(in the rows, 128 means zero)
Each path is a new rotation, seen through one point. The rows after it are directions, each followed by how far the rotation turns it, in deg/step (0 if it stays put).
Each turn is a multiple of 5 degrees from 10 to 175, or 0.
Each row of a path follows its step; steps can be skipped.
Path 1:
step 0: [131 130 122 129 125 128 123 131 119 129 126 137 129 126 127 132 130 123
 126 131 130 117 132 121 127 122 126 119 119 121 125 127 124 122 126 134
 123 129 136 123 124 132 122 120 133 124 122 127 127 126 135 129 127 131
 119 143 127 131 139]
step 3: [126 137 131 137 124 121 126 127 123 122 132 128 133 125 133 129 127 128
 124 127 130 129 137 130 128 132 119 128 123 127 121 124 136 127 131 131
 125 129 125 117 142 131 128 129 129 130 116 123 137 132 136 134 137 133
 124 135 132 127 133]
step 4: [130 125 127 129 122 116 122 128 125 129 131 127 130 141 135 133 126 132
 129 127 132 129 125 121 133 138 121 128 126 127 129 142 127 132 133 137
 130 129 130 123 131 135 119 132 137 123 122 128 126 113 129 128 129 127
 131 126 133 130 128]
step 5: [131 128 130 128 130 125 120 129 119 130 123 136 143 132 130 135 123 128
 131 135 126 123 125 127 116 126 121 130 132 122 125 128 123 129 124 134
 120 130 128 124 128 129 129 129 138 130 121 127 129 124 121 127 128 130
 124 137 115 127 138]
step 6: [136 140 137 138 125 128 126 134 132 132 127 122 136 137 128 130 124 122
 130 130 124 128 129 129 124 137 136 127 117 120 137 125 129 130 127 134
 131 124 126 126 137 134 135 131 132 125 122 131 137 126 127 127 132 120
 124 123 126 123 129]
step 7: [128 132 117 141 128 118 121 130 129 129 136 130 134 133 126 132 129 124
 119 133 123 127 120 126 128 126 123 129 119 124 127 135 128 131 124 134
 133 128 122 122 131 132 129 136 122 131 132 129 123 131 113 123 124 134
 133 129 132 123 131]
step 8: [132 127 130 139 125 124 119 131 131 121 123 122 142 122 131 132 120 122
 127 132 130 126 120 120 131 124 121 133 127 124 119 124 135 129 136 132
 119 128 133 119 130 134 130 122 127 124 130 128 134 132 135 127 132 129
 129 135 131 122 129]
step 9: [135 124 122 122 116 121 122 125 131 133 123 126 131 134 130 132 126 133
 121 124 123 128 118 126 131 130 122 139 129 127 136 134 130 131 132 136
 133 125 126 129 134 135 127 128 122 118 120 135 133 125 131 119 130 118
 125 129 123 127 128]
step 10: [138 132 125 132 123 130 125 124 132 131 134 130 130 138 118 128 125 132
 127 139 123 118 125 128 127 123 119 128 128 112 126 131 123 126 124 128
 121 128 131 128 130 124 124 126 126 129 124 130 126 132 125 123 131 126
 128 142 119 129 134]
step 11: [136 134 132 139 123 131 123 132 134 127 125 123 126 127 129 132 129 125
 125 125 128 129 137 123 135 121 134 122 124 116 131 124 135 125 130 139
 120 125 133 131 134 142 127 131 125 123 119 129 133 133 123 125 127 126
 124 128 129 135 131]
step 12: [131 142 115 126 129 124 123 130 125 128 134 130 128 125 133 131 126 131
 118 131 126 123 126 117 130 124 121 120 122 128 135 134 134 136 134 128
 132 128 134 129 124 134 129 128 129 119 133 135 124 128 123 116 123 129
 133 132 131 129 133]
[127 129 129 126 125 124 127 128 127 130 131 129 126 129 127 129 129 126
 128 129 128 127 126 128 128 127 126 127 130 129 129 127 125 129 129 128
 129 129 128 129 127 128 126 130 128 129 130 132 128 129 127 127 127 129
 130 126 127 128 127] : 140
[127 127 127 126 127 132 128 127 128 126 129 126 129 130 130 129 127 125
 128 127 126 128 129 128 129 125 129 129 129 130 128 129 128 128 129 128
 129 128 126 130 130 125 128 128 129 129 131 129 126 129 129 131 128 127
 128 127 128 128 131] : 0
Path 2:
step 0: [131 131 124 137 137 133 128 132 117 125 135 130 124 133 123 125 136 137
 140 138 129 130 135 135 124 137 132 121 124 127 131 123 116 123 132 126
 119 134 121 125 124 129 137 123 129 133 121 135 122 134 134 130 131 131
 134 122 123 132 130]
step 2: [129 120 117 127 131 139 133 132 140 122 132 125 133 120 116 136 120 135
 131 123 114 133 123 124 122 128 127 132 129 125 127 128 128 131 127 131
 119 120 119 128 122 133 133 125 124 126 131 120 129 128 124 120 137 131
 127 129 123 117 125]
step 3: [123 128 132 135 123 126 123 137 118 141 138 120 134 129 125 129 135 124
 140 129 123 122 120 126 121 130 130 129 133 126 130 137 118 133 133 125
 127 136 136 127 127 130 130 130 130 122 118 135 128 132 133 125 117 128
 131 124 135 116 125]
step 4: [127 131 139 136 126 127 127 125 132 135 110 122 129 128 129 138 129 139
 129 123 137 129 131 123 126 117 127 128 135 127 132 135 123 135 126 126
 130 118 122 133 130 119 119 129 136 131 130 123 135 131 120 120 134 132
 127 128 131 133 130]
step 5: [121 130 116 121 129 131 138 132 125 124 128 117 129 129 127 126 123 132
 121 121 139 118 121 119 127 133 121 134 117 129 127 126 127 123 128 125
 128 135 120 134 138 127 132 131 120 129 135 122 130 136 131 124 126 134
 132 132 130 115 128]
step 6: [139 132 130 130 127 118 127 125 119 126 133 125 128 134 124 133 133 125
 137 123 129 128 130 140 136 122 117 129 115 121 132 131 118 128 130 136
 136 128 127 129 125 141 123 131 137 129 131 136 126 132 129 127 116 125
 131 122 124 129 135]
step 8: [131 122 117 128 133 123 144 138 121 125 130 128 131 131 128 123 121 135
 127 125 125 127 122 122 127 128 129 128 126 126 116 117 130 131 144 130
 131 128 128 134 115 129 122 125 117 130 131 128 130 125 140 130 129 126
 122 127 120 131 130]
step 10: [123 133 134 144 135 129 122 126 138 129 126 128 137 118 131 130 121 136
 119 121 126 136 134 121 133 128 139 125 129 131 122 124 134 131 116 120
 137 123 125 131 129 135 133 128 124 134 124 126 132 133 135 134 134 128
 135 123 127 134 131]
step 11: [136 127 117 130 118 134 126 129 134 139 130 130 134 128 131 131 123 123
 130 121 126 130 119 122 123 138 123 128 113 126 123 120 125 124 126 129
 130 129 131 124 125 122 132 131 119 129 130 136 134 121 129 131 126 132
 109 132 132 122 122]
step 12: [133 121 127 139 127 128 120 128 132 135 131 137 121 133 130 126 136 128
 126 127 128 117 132 126 124 127 136 118 132 123 132 135 127 128 120 134
 122 129 121 123 121 141 130 135 132 126 129 128 129 134 118 116 115 124
 128 129 129 131 136]
step 13: [124 128 137 130 128 127 117 129 132 125 121 129 123 125 130 133 115 130
 130 127 139 120 132 114 125 125 123 133 132 138 129 121 134 128 123 127
 129 140 139 141 130 123 134 128 127 131 127 137 127 130 126 124 129 131
 130 122 119 132 117]
[129 129 127 130 127 129 128 128 127 129 126 127 129 124 127 130 130 131
 129 126 129 127 128 127 124 128 126 128 127 126 127 127 127 129 129 128
 128 130 130 129 127 132 128 128 126 129 127 127 128 131 127 128 127 128
 128 129 127 130 128] : 0
Path 3:
step 0: [127 129 113 127 129 128 125 131 131 134 137 132 129 127 131 120 132 129
 129 128 132 128 128 124 137 123 122 127 133 133 128 137 131 120 130 132
 121 122 124 134 129 140 128 130 120 128 122 131 133 132 136 131 128 126
 130 120 132 126 116]
step 1: [126 130 124 125 133 126 140 126 128 134 130 118 120 130 128 131 138 129
 130 132 128 128 123 131 131 132 128 125 140 135 126 132 124 126 129 120
 116 122 127 127 116 130 133 125 132 122 120 126 124 134 126 131 124 133
 120 124 135 129 128]
step 2: [123 122 125 129 131 122 139 125 124 129 118 124 132 126 127 121 126 128
 123 119 127 131 130 129 118 126 127 122 141 126 130 130 124 129 131 132
 131 123 123 134 123 127 131 128 130 128 119 129 123 132 131 138 126 129
 127 139 121 130 118]
step 3: [129 128 123 129 139 126 126 120 124 122 125 127 117 124 134 123 121 124
 132 132 134 129 130 127 130 130 118 128 136 125 131 134 124 123 128 135
 125 119 133 126 129 133 132 125 124 130 129 136 132 133 131 136 137 125
 141 128 126 122 120]
step 4: [122 120 121 123 127 126 133 114 124 128 141 124 117 129 128 129 131 132
 127 127 130 127 125 127 131 123 133 135 137 122 135 133 125 123 130 130
 115 128 130 129 128 127 124 125 127 118 131 128 131 130 134 132 126 124
 126 128 135 132 129]
step 5: [127 127 125 132 126 132 141 119 123 125 126 130 127 126 135 127 135 120
 123 129 123 124 128 120 121 125 133 127 134 132 128 126 133 120 121 129
 126 124 115 139 123 128 131 132 134 116 122 132 129 129 127 128 129 130
 130 129 126 135 120]
step 7: [127 128 122 121 135 123 136 126 126 131 137 124 121 129 126 121 132 130
 132 133 129 132 127 131 131 130 122 130 133 137 131 123 123 123 131 131
 113 122 122 129 124 131 132 114 127 126 126 117 130 129 129 131 122 121
 127 130 126 119 125]
step 8: [120 126 127 130 128 115 134 125 132 127 129 122 126 127 125 119 135 128
 133 124 125 131 130 120 127 123 130 130 135 124 126 131 127 125 129 127
 123 122 123 134 125 135 120 131 130 124 118 132 130 135 126 139 127 133
 121 126 119 132 116]
step 10: [125 112 118 123 133 128 133 118 118 122 128 131 124 125 127 123 122 129
 122 127 139 127 123 132 123 128 126 125 133 124 135 132 124 129 124 128
 115 124 127 123 131 129 127 122 133 125 124 122 130 126 129 130 124 120
 132 136 128 130 127]
step 12: [124 125 118 118 133 129 129 124 127 130 138 128 123 124 132 125 136 131
 135 137 128 128 126 116 126 119 132 129 129 136 123 131 127 125 129 126
 128 128 127 132 122 126 132 137 132 129 127 129 123 140 133 134 132 127
 134 128 134 138 124]
step 13: [133 125 121 130 138 130 128 124 127 129 128 125 126 132 130 120 133 132
 131 128 132 129 132 131 123 131 128 124 132 136 124 125 126 121 122 128
 121 124 122 133 125 122 129 121 134 118 123 116 120 131 119 129 116 124
 132 137 130 130 121]
[128 127 129 129 127 128 128 128 130 128 129 127 130 130 130 126 126 126
 126 129 128 126 128 126 128 127 126 129 127 128 128 129 126 128 128 130
 129 126 128 128 130 128 128 130 126 129 128 130 125 128 127 126 129 132
 129 126 125 129 125] : 125
Path 4:
step 0: [127 131 134 128 132 125 123 136 135 123 129 126 122 131 123 138 129 129
 129 127 116 130 127 128 127 133 131 130 124 123 125 130 129 127 111 132
 116 136 124 117 128 123 125 133 117 134 135 125 116 133 126 132 139 130
 125 132 126 140 123]
step 3: [132 126 131 129 129 128 128 123 144 138 125 131 130 130 135 128 124 124
 129 127 122 128 130 130 130 128 130 123 121 122 119 125 127 145 129 136
 126 126 124 128 124 121 123 124 121 117 119 120 130 129 117 131 127 130
 134 137 139 139 132]
step 4: [124 134 121 140 125 125 128 125 127 117 129 139 127 124 133 140 136 132
 129 131 129 124 141 129 122 125 123 130 127 131 123 127 129 125 130 122
 131 116 136 118 123 137 122 122 124 127 138 129 129 130 134 127 127 130
 129 135 115 135 132]
step 5: [130 118 121 117 116 136 116 127 121 131 124 128 127 137 126 120 120 123
 132 138 125 127 135 134 122 129 125 130 127 125 120 134 125 137 139 126
 121 129 132 134 126 134 133 128 134 129 134 120 130 124 136 128 133 124
 123 118 131 125 123]
step 6: [134 125 128 140 122 121 120 127 129 122 138 122 123 132 142 125 123 126
 134 123 130 133 132 127 135 124 128 129 128 120 133 129 128 121 126 128
 130 116 138 131 124 120 132 128 124 125 118 134 131 128 118 136 121 126
 138 123 135 120 129]
step 7: [124 128 128 134 126 133 142 129 137 133 132 137 132 136 122 133 127 124
 133 125 127 121 133 123 122 125 138 135 134 132 134 124 130 132 135 128
 123 127 127 126 126 132 140 130 121 118 129 134 134 133 135 110 130 136
 132 128 128 124 132]
step 8: [130 117 126 128 127 135 121 127 125 124 121 123 121 118 137 128 129 130
 135 133 129 125 129 120 135 125 127 126 122 135 138 126 133 125 126 125
 126 135 134 117 133 119 123 129 141 120 132 128 135 130 140 125 138 120
 121 124 127 131 128]
step 9: [130 111 131 128 132 128 125 133 117 135 134 121 126 138 120 132 121 133
 123 128 123 135 121 122 125 134 132 133 127 129 132 124 120 117 133 120
 131 123 123 119 125 131 133 124 126 128 120 127 122 120 122 133 123 133
 125 125 123 125 118]
step 10: [131 132 131 137 128 129 134 127 135 126 130 126 137 129 120 119 134 119
 117 133 140 130 132 131 131 129 130 133 139 133 138 126 124 126 123 131
 142 129 120 130 138 125 137 138 129 127 126 128 134 127 132 132 126 117
 126 124 134 128 136]
step 12: [133 127 117 129 133 133 123 121 123 123 118 124 130 123 118 131 130 140
 122 133 124 125 116 134 128 127 128 131 121 119 134 126 124 122 127 126
 125 127 116 127 133 130 126 125 138 126 122 123 119 134 128 126 123 136
 134 135 131 137 138]
step 13: [129 138 130 130 128 126 135 130 121 131 121 120 131 130 128 128 122 125
 130 128 135 130 131 123 124 126 128 120 128 129 127 131 117 127 131 137
 144 131 128 132 131 143 125 124 131 142 128 127 123 129 133 135 129 119
 126 139 119 118 123]
[129 130 130 129 129 126 130 124 126 127 128 128 126 126 129 126 131 129
 129 130 127 130 129 125 128 128 127 127 128 127 128 129 128 127 127 128
 128 127 130 128 131 128 128 125 127 127 128 128 128 127 129 130 128 127
 128 128 128 126 128] : 160
Path 5:
step 0: [135 141 133 129 125 128 117 136 126 127 131 130 132 129 132 133 124 129
 127 129 126 126 136 129 122 122 121 120 129 122 129 135 122 125 131 128
 126 122 130 121 127 122 118 125 131 143 120 131 124 119 127 120 128 128
 134 129 138 131 131]
step 1: [133 129 126 133 135 132 131 125 112 135 136 125 127 127 125 140 134 132
 136 129 120 124 134 127 132 118 135 128 136 124 128 120 132 134 130 138
 128 134 135 133 127 129 132 131 121 128 122 124 127 129 133 124 134 129
 128 129 125 132 135]
step 2: [132 133 120 119 124 122 138 119 118 124 120 128 135 126 133 132 134 130
 125 122 134 128 128 130 125 137 123 120 133 122 124 125 132 126 122 126
 125 126 125 128 130 125 118 129 127 126 122 134 123 128 128 128 126 130
 133 143 131 124 135]
step 3: [136 132 131 129 127 134 128 133 139 134 124 121 130 126 129 133 119 134
 127 125 122 130 128 132 137 127 135 133 128 122 132 118 126 123 134 131
 114 123 127 128 124 130 126 125 128 130 126 123 125 133 128 111 130 131
 137 131 135 124 131]
step 4: [137 124 130 134 125 116 136 125 117 128 130 121 134 128 131 134 133 127
 114 130 125 121 133 129 129 132 135 133 121 134 131 125 127 123 127 141
 132 125 133 128 123 125 132 133 122 127 122 125 122 127 116 130 122 131
 126 130 128 133 124]
step 5: [136 134 121 130 135 124 123 130 125 129 129 130 131 130 130 128 122 128
 131 122 129 124 135 136 122 133 114 125 124 129 130 127 128 127 132 123
 119 128 138 125 140 125 127 132 129 127 132 118 123 132 132 129 129 134
 135 141 130 126 120]
step 7: [130 133 130 130 132 123 127 121 120 133 138 128 129 127 127 132 126 125
 133 128 128 134 125 130 123 138 132 121 123 125 131 127 124 130 130 126
 126 129 140 134 125 122 118 131 127 129 116 135 123 122 122 122 127 139
 115 134 120 125 130]
step 8: [137 130 114 125 130 129 126 133 127 131 126 122 134 127 129 134 126 133
 131 126 114 121 129 122 127 139 129 120 132 125 121 130 124 129 128 124
 124 121 128 140 127 126 128 132 127 126 125 119 127 139 137 131 124 123
 130 124 137 121 132]
step 9: [132 126 134 122 121 129 136 119 133 120 129 121 137 136 135 135 133 133
 122 135 127 125 133 135 135 125 130 122 130 129 135 126 118 122 131 124
 123 129 130 125 129 136 127 133 121 125 125 130 135 127 132 120 126 132
 117 135 132 129 126]
step 12: [140 130 134 133 136 133 128 122 123 128 130 129 128 134 129 127 119 126
 127 128 126 130 134 129 127 122 126 135 134 127 126 123 117 134 126 125
 129 125 137 133 136 133 135 135 129 137 127 133 140 130 124 126 128 142
 120 129 130 122 122]
step 13: [127 131 126 131 121 127 132 128 125 134 136 132 139 131 134 127 132 127
 126 130 124 126 118 117 119 129 125 125 131 127 126 131 132 135 129 125
 135 124 126 128 133 123 132 129 132 128 117 116 123 125 129 124 129 122
 120 137 127 111 130]
[127 128 127 128 128 129 130 128 128 129 130 128 129 128 129 129 130 127
 128 127 129 125 129 128 128 133 127 131 128 127 128 127 128 127 127 126
 129 129 129 129 127 128 129 127 128 130 126 128 129 127 129 126 130 130
 128 128 132 129 127] : 0
[127 125 129 130 128 130 129 127 129 126 126 127 129 129 130 129 127 128
 128 128 128 129 127 128 128 126 126 130 128 128 130 129 125 130 132 128
 126 127 128 127 128 126 127 127 126 130 126 132 129 130 128 128 128 127
 129 127 130 127 128] : 120
Path 6:
step 1: [117 128 127 121 120 131 125 117 124 119 126 120 127 127 132 130 128 136
 130 136 117 131 125 130 127 131 128 126 122 142 135 124 135 128 132 128
 117 127 122 135 135 138 136 129 128 135 135 130 130 130 133 134 132 124
 118 128 122 131 126]
step 3: [121 127 128 131 117 126 132 127 132 119 117 128 130 129 129 129 128 124
 131 137 127 131 125 123 119 127 124 138 125 122 132 119 143 129 121 132
 138 125 117 130 120 130 125 129 125 130 130 128 126 122 136 125 119 125
 132 123 117 131 130]
step 4: [129 129 128 127 117 130 131 130 127 128 122 135 134 128 132 132 133 134
 127 120 134 129 124 129 135 129 124 137 130 124 137 130 134 127 135 133
 123 122 112 143 124 128 123 125 126 136 136 130 124 126 135 125 127 131
 127 138 122 135 138]
step 5: [127 139 126 118 123 135 127 119 136 128 120 133 129 131 128 127 131 130
 131 124 130 134 124 121 130 122 127 126 131 119 120 129 125 126 124 120
 119 124 118 125 122 144 130 125 124 133 137 137 121 132 131 125 127 129
 135 132 126 127 136]
step 6: [125 126 132 121 114 127 129 121 129 128 117 126 129 137 121 129 124 131
 133 118 128 125 121 124 111 125 134 134 129 125 126 131 126 133 128 125
 119 123 126 122 128 128 132 132 127 131 138 120 131 135 126 136 127 130
 131 137 123 136 127]
step 8: [123 131 126 113 123 137 125 129 130 120 121 119 123 124 130 122 138 130
 123 136 122 135 130 123 127 127 133 131 128 137 137 127 130 130 129 136
 122 127 126 127 119 134 133 138 118 125 122 124 122 133 131 129 130 135
 125 133 121 134 126]
step 9: [140 127 136 125 120 124 132 127 134 127 118 131 127 139 135 124 129 135
 130 133 115 125 129 121 130 126 132 134 127 131 141 126 130 134 126 138
 130 125 122 127 119 131 131 125 131 129 122 139 121 132 127 139 124 128
 126 126 124 132 125]
step 10: [129 134 130 123 127 126 125 131 128 118 119 132 127 137 126 129 129 134
 129 137 128 124 121 130 125 128 131 133 127 127 131 135 136 123 129 127
 134 134 114 135 126 121 136 123 120 131 134 137 125 133 134 129 117 140
 134 119 122 131 131]
step 11: [124 128 130 117 123 131 123 133 128 134 121 133 133 129 131 125 133 127
 125 138 130 136 124 126 129 132 134 134 124 121 130 135 133 128 129 129
 129 125 124 137 126 127 130 118 125 127 143 129 116 125 125 136 126 127
 140 141 133 133 131]
step 12: [124 134 127 127 125 130 124 122 126 135 122 130 127 125 130 130 134 122
 134 132 122 139 121 126 121 120 135 129 132 113 135 130 121 135 137 129
 127 128 118 123 130 131 126 130 132 131 143 139 127 133 131 128 126 132
 131 131 128 132 120]
step 13: [131 127 144 132 120 135 131 128 128 122 120 128 128 124 125 121 131 132
 134 130 130 135 131 133 117 124 130 133 124 128 125 136 123 136 134 124
 128 125 121 130 129 134 140 131 131 129 141 126 129 135 131 132 139 136
 123 132 123 125 128]
[129 128 127 130 127 128 128 127 130 124 127 128 128 127 127 129 127 127
 127 128 125 129 132 131 130 129 128 128 126 130 129 129 128 131 129 130
 128 129 127 128 125 128 126 130 128 126 128 127 128 129 126 127 127 128
 128 127 128 128 129] : 60
[127 129 128 127 128 128 126 130 129 126 130 128 129 127 126 125 128 128
 129 128 128 126 130 128 131 128 130 128 126 130 126 129 129 126 129 129
 127 128 129 132 130 129 129 130 129 130 129 130 128 126 129 127 128 130
 128 131 128 129 129] : 115
[127 128 129 131 126 129 126 128 128 126 128 131 129 127 127 128 127 126
 128 129 128 128 127 127 128 126 125 128 129 125 128 130 128 129 130 125
 131 127 128 128 129 128 125 127 127 129 129 129 127 126 128 129 131 128
 128 127 129 131 130] : 45
